cols: J B W A P G D F T Z
[158 107 124 141 192 130 174 138 102 182]  Z651
[115 127 109 123  85 116 179 107 142 141]  Z963
[134 115 150  88 133 146 160  91  73 165]  Z534
[ 89 151  66 122 136 180 120 140 192 158]  Z807
[ 63 130 177 155 131 192  95 122 164 106]  Z76
[138 139 110 138 158 149 153 134  97 149]  Z592
[162 114 153 119 143 164  55 163 146 129]  Z465
[146 146 134 117 133 114 145 131 142 159]  Z914
chg Z534: [134 114 150  88 133 146 160  91  73 165]
1, [115]
chg Z963: [115 126 109 123  85 116 179 107 142 141]
1, [127]

cols: C H X Q U K V M Y N
[170 129  61 186  88  69 144 142 165 147]  Z600
[193 129 142  71  65 129 145 117  69 118]  Z326
[156 177 133 156  93 141 171 194 184 187]  Z227
[ 81 162 118 106 136 117 119 143 113 145]  Z211
down: [129 177 162]
H
asked: [193 129 142  71  65 129 145 117  69 118]
Z326
down: [165  69 184]
Y
asked: [170 129  61 186  88  69 144 142 165 147]
Z600
has: [194 171]
no
chg Z600: [169 129  61 186  88  69 144 142 165 147]
0, [170]
asked: [156 177 133 156  93 141 171 194 184 187]
Z227

cols: Lusik geg tob Vufol Fugoz
[121 148 128 190 107] : Z697
[127 135 120 190 118] : Z106
[127 157 137 190 125] : Z663
[110 120 134 190  91] : Z927
[129 121 124 190 139] : Z564
[145 131 124 190 114] : Z977
[118  72 102 190 100] : Z24
[127 135 124 190 118] : Z307
[145 131 124 190 141] : Z818
[130 133 125 190 129] : Z870
[122 150 124 190 101] : Z448
[131 138 127 190 128] : Z770
chg Z307: [127 134 124 190 118]
1, [135]
asked: [131 138 127 190 128]
Z770
asked: [130 133 125 190 129]
Z870
back: [102  72 118]
Z24
asked: [127 157 137 190 125]
Z663
asked: [118  72 102 190 100]
Z24

cols: pugir dez pul lelu nul luz pof nivus kiv
[107 146  78 112 168 116 112 155 150] -> Z644
[ 92 107 147  78 112 168 101 107 155] -> Z918
[152  95 132 106 108 150 181 135 124] -> Z411
back: [107  92]
Z918
back: [168 112  78 146 107]
Z644
back: [168 112  78 147 107]
Z918

cols: mip dalum bigi maz Dof
[147 107 110 122 132]  Z554
[167 101 178 107 112]  Z741
[ 86 164  75 179 124]  Z561
[170 122 151 189  93]  Z563
[162 105 168 118 110]  Z688
[110 129 112 105 140]  Z673
[130 118  99 129 130]  Z377
[105 148  82 174 118]  Z205
[128 120  97 130 132]  Z518
[157 109 121 139 125]  Z768
has: [121 109]
no
down: [164 122 105 129]
dalum
chg Z377: [130 118  99 129 129]
4, [130]
has: [ 82 175 118]
no

cols: tetu modip Sodi voz Zunum mumi
[134 154 146  92  79  97] = Z182
[179  93  79 146  92  83] = Z788
[134 156  63 168 200  97] = Z70
[179  93  79 146  92 182] = Z743
[148  64 116 164 185 137] = Z251
asked: [179  93  79 146  92 182]
Z743
has: [148  64 117]
no
asked: [179  93  79 146  92  83]
Z788

cols: didev Setul Napo nima besun dudi niv zopi pugo
[104 115 134 160 117  75  99 116 138] -> Z327
[187 112 171 159 169 135 195 116 138] -> Z591
[ 91 152  93 112 106 112  88 168 151] -> Z185
asked: [104 115 134 160 117  75  99 116 138]
Z327
down: [138 151]
pugo
chg Z327: [104 115 134 160 116  75  99 116 138]
4, [117]
chg Z327: [104 115 134 160 117  75  99 117 138]
7, [116]
has: [169 135 195]
yes

cols: vut gipi dap nute sav nates Sefu puze
[154 117 121 158 105  95 169 197]  Z322
[162 104 115 184  77  99 169 207]  Z965
[157 114 124 153 105  94 171 195]  Z36
[155 129 124 114 120  91 158 190]  Z353
[155 112 118 177  83 100 151 197]  Z895
down: [115 124 124]
dap
has: [100 150 197]
no

cols: kekin lomu Tepu Kobas kolo fem minof neto
[104 157 108 109 148 115 165  98]  Z479
[ 94 123 160 156 130  78  71  77]  Z370
[104 157 108 109 148 115 156 205]  Z647
asked: [104 157 108 109 148 115 165  98]
Z479
has: [104 157 108 109]
yes
chg Z479: [104 157 108 109 148 115 165  99]
7, [98]
chg Z647: [103 157 108 109 148 115 156 205]
0, [104]
chg Z370: [ 94 123 160 156 130  78  71  78]
7, [77]
chg Z370: [ 94 122 160 156 130  78  71  77]
1, [123]
chg Z370: [ 94 123 160 156 129  78  71  77]
4, [130]

cols: Kulu nifuz nito lopo Riz sas Lov lani sak Vuf
[150  86  65  87 137  59 148 159 113 118] = Z511
[ 63  87 137 130 132 129 130 132 142 131] = Z388
[119 105 169 132 130 167 135 132 115 124] = Z996
[150  86  65  87 137  59 148 159 150 142] = Z27
has: [132 130 129 132]
no
has: [142 131]
yes
asked: [150  86  65  87 137  59 148 159 150 142]
Z27
has: [137  59]
yes
has: [105 169]
yes
asked: [119 105 169 132 130 167 135 132 115 124]
Z996

cols: L R E S
[119  84  75  91] : Z427
[ 50 137 134 186] : Z573
[ 75 119  84 209] : Z652
[175 112 106  88] : Z33
[ 65 160 187 139] : Z153
[165 107  92  82] : Z67
[ 83 141 115 172] : Z91
back: [ 84 119  75]
Z652
back: [139 187 160]
Z153
asked: [165 107  92  82]
Z67
has: [119  84  75  91]
yes

cols: nise nulu pumom Zuv Vaka par zogop kelud Tobe bopot
[ 74 130  93 109 118 104  84 146 125 131] : Z934
[ 74 130  93 109 118 104  84 140 127 127] : Z188
[ 76  94  86 140 174 174 153 130 142 130] : Z249
[159 111 132 114 100  72 131 132  95 124] : Z617
[174 106 158 133 103  62 118 112 156 173] : Z731
[ 74 130  93 109 118 104  84 148  89  84] : Z523
down: [74 74 76]
nise
down: [ 95 156]
Tobe
has: [140  84]
no
back: [125 146  84 104 118 109  93]
Z934

